Q_537: [-1.32  1.01  0.83 -5.99 -2.60]
Q_84: [ 3.81 -9.06  1.29  1.54  3.42]
Q_409: [ 4.85  0.75 -4.80  1.30  1.53]
Q_483: [-6.72 -5.97 -5.79  1.29  1.27]
Q_661: [ 5.07 -5.18  6.01 -4.90  2.25]
succ: [1.54] | [3.42]
common Q_84 Q_483:  | [1.29]

Q_635: [ 0.27 -1.26 -0.47  3.13 -3.91 -2.18 -1.87 -1.45]
Q_417: [-6.53  0.80  0.99 -3.91 -0.52  2.34 -3.90 -1.83]
Q_308: [ 1.82  0.28 -3.91 -2.90 -0.67 -2.21 -2.85 -4.95]
Q_953: [ 0.27  0.80  0.99 -3.91 -0.52  2.34  2.53  3.71]
common Q_417 Q_308:  | [-3.91]
common Q_635 Q_308:  | [-3.91]
common Q_308 Q_417:  | [-3.91]

Q_899: [ 0.64  0.35 -0.92 -0.35  0.64 -0.32  0.61  1.23  3.16  0.59  1.89  1.32
 -0.54  0.19 -0.98  0.59 -1.28 -2.98  1.34  1.09 -0.08 -1.56  0.82  1.51
  0.60  0.00  1.19 -3.32  0.65 -0.32 -1.72 -2.63 -0.63 -0.02  3.14  0.53
 -0.24 -1.76 -0.76 -0.01  0.90 -0.55 -0.50 -1.02 -2.83  1.27  4.16  0.46]
Q_248: [ 0.64  0.65 -0.92  0.85  0.79  3.69  0.61  1.23 -7.49  0.59  1.89  3.44
 -5.21  0.19  0.20 -2.89 -4.01  1.35  1.34  1.09 -4.81  0.43  1.84  1.51
 -0.68  0.00  1.19  2.18 -0.87  0.17  0.53  4.63 -1.01  0.26 -2.31 -1.24
 -0.24 -1.76 -0.76 -0.01  0.90 -6.56 -0.50 -2.00 -2.83  1.27  0.65  0.46]
Q_73: [ 0.64  0.65 -0.92  0.85 -0.71  3.64  0.61  1.23 -4.54  0.59  1.89  1.32
 -0.54  0.19  0.20 -2.89 -1.28  4.86  1.34  1.09 -0.08  0.43  1.84  1.51
 -0.68  0.00  1.19  6.06 -0.87  0.66  0.53  7.80 -0.87 -0.02 -5.81 -1.24
 -0.24 -1.76 -0.76 -0.01  0.90 -1.65 -0.50 -2.00 -2.83  1.27 -5.17  0.46]
find: [ 0.64  0.65 -0.92  0.85 -0.71  3.64  0.61  1.23 -4.54  0.59  1.89  1.32
 -0.54  0.19  0.20 -2.89 -1.28  4.86  1.34  1.09 -0.08  0.43  1.84  1.51
 -0.68  0.00  1.19  6.06 -0.87  0.66  0.53  7.80 -0.87 -0.02 -5.81 -1.24
 -0.24 -1.76 -0.76 -0.01  0.90 -1.65 -0.50 -2.00 -2.83  1.27 -5.17  0.46] | Q_73
find: [ 0.64  0.35 -0.92 -0.35  0.64 -0.32  0.61  1.23  3.16  0.59  1.89  1.32
 -0.54  0.19 -0.98  0.59 -1.28 -2.98  1.34  1.09 -0.08 -1.56  0.82  1.51
  0.60  0.00  1.19 -3.32  0.65 -0.32 -1.72 -2.63 -0.63 -0.02  3.14  0.53
 -0.24 -1.76 -0.76 -0.01  0.90 -0.55 -0.50 -1.02 -2.83  1.27  4.16  0.46] | Q_899
find: [ 0.64  0.65 -0.92  0.85  0.79  3.69  0.61  1.23 -7.49  0.59  1.89  3.44
 -5.21  0.19  0.20 -2.89 -4.01  1.35  1.34  1.09 -4.81  0.43  1.84  1.51
 -0.68  0.00  1.19  2.18 -0.87  0.17  0.53  4.63 -1.01  0.26 -2.31 -1.24
 -0.24 -1.76 -0.76 -0.01  0.90 -6.56 -0.50 -2.00 -2.83  1.27  0.65  0.46] | Q_248

Q_79: [ 0.80 -2.43 -2.43 -4.75  2.95  6.08  0.97  0.19 -0.50  0.88  3.06  3.08
  1.60 -7.98  1.01 -2.68  5.40 -3.94  0.26 -2.38  3.37  0.69  1.11  2.79
  2.01  2.16 -0.32 -4.16  2.00  0.83  0.98]
Q_980: [-6.90  3.37 -0.30  0.30 -5.02 -2.58 -0.02 -0.89  0.89 -3.16  2.35 -5.69
 -1.91 -1.25  2.79  1.24 -6.02 -0.66 -1.65  0.41  0.10  3.72 -2.76 -4.17
  2.29 -2.87 -0.15  6.74 -3.33 -0.10  3.24]
Q_592: [ 0.67  2.67 -2.09  2.13  1.76 -2.53 -0.51 -1.86  1.42 -0.97 -4.79  1.87
  1.81  3.88  5.65 -4.95  2.47  1.05 -0.92 -5.22 -1.63  0.41 -3.31  4.92
  3.62 -4.17  5.64  0.28  3.64  2.05 -4.66]
Q_432: [ 2.43  5.11  0.49  1.68  5.16 -0.39 -0.87 -3.85  4.71  4.51 -0.90  4.07
  2.22  1.95  0.44  3.96  5.26  0.10  0.00 -3.52  1.79 -2.33  0.88  1.39
  4.69  1.60  0.41 -2.88  4.83 -0.96 -6.16]
Q_290: [-2.35  2.42 -1.19  2.24 -2.55  1.51  1.14  0.62 -0.61 -5.60 -0.75 -7.92
  2.88  1.09  6.04 -0.95 -1.12 -0.99  0.98 -2.83 -0.64  7.26 -2.06 -0.79
 -0.34 -4.31  2.47  4.61 -0.03  0.16 -0.20]
Q_575: [-6.90  3.37 -0.30  0.30 -5.02 -0.30 -0.02 -0.89  0.89 -3.16  2.35 -5.69
 -1.91 -1.25  2.79  1.24 -6.02 -0.66 -1.65  0.41  0.10  3.72 -2.76 -4.17
  2.29 -2.87 -0.15  6.74 -3.33 -0.10  3.24]
Q_707: [-6.46  3.07  1.60  2.81 -5.82 -2.58 -2.77 -5.64  1.06  2.94  1.84 -1.08
  2.06  2.90  0.47 -1.17  5.63  2.54  2.80  2.58 -0.48  2.18  1.63 -6.33
  0.08  2.75 -0.90  3.63 -0.80  3.74 -2.38]
succ: [-0.96] | [-6.16]
find: [-6.46  3.07  1.60  2.81 -5.82 -2.58 -2.77 -5.64  1.06  2.94  1.84 -1.08
  2.06  2.90  0.47 -1.17  5.63  2.54  2.80  2.58 -0.48  2.18  1.63 -6.33
  0.08  2.75 -0.90  3.63 -0.80  3.74 -2.38] | Q_707
succ: [1.11] | [2.79]
common Q_290 Q_79:  | [0.98]

Q_478: [ 3.15  2.20 -2.51 -0.49 -1.26 -0.27 -0.36 -0.71  0.00  0.95 -0.53 -4.13
  4.76  1.45]
Q_679: [ 1.14  5.30  0.91 -5.20  0.06 -1.73 -1.26 -1.62 -1.22 -0.11  3.35  0.81
 -0.28  1.16]
Q_972: [-4.14  2.24 -2.51 -0.49 -1.26 -1.62 -0.36 -0.71  0.00  0.95 -0.53 -4.13
  4.76  1.45]
Q_152: [ 3.54  1.44  2.37 -4.28  0.45 -0.56 -2.52 -2.50 -4.13  2.53  3.79  0.28
 -2.80 -0.28]
common Q_478 Q_152:  | [-4.13]
find: [ 3.15  2.20 -2.51 -0.49 -1.26 -0.27 -0.36 -0.71  0.00  0.95 -0.53 -4.13
  4.76  1.45] | Q_478
common Q_679 Q_152:  | [-0.28]
common Q_478 Q_679:  | [-1.26]
find: [-4.14  2.24 -2.51 -0.49 -1.26 -1.62 -0.36 -0.71  0.00  0.95 -0.53 -4.13
  4.76  1.45] | Q_972
succ: [0.91] | [-5.20]

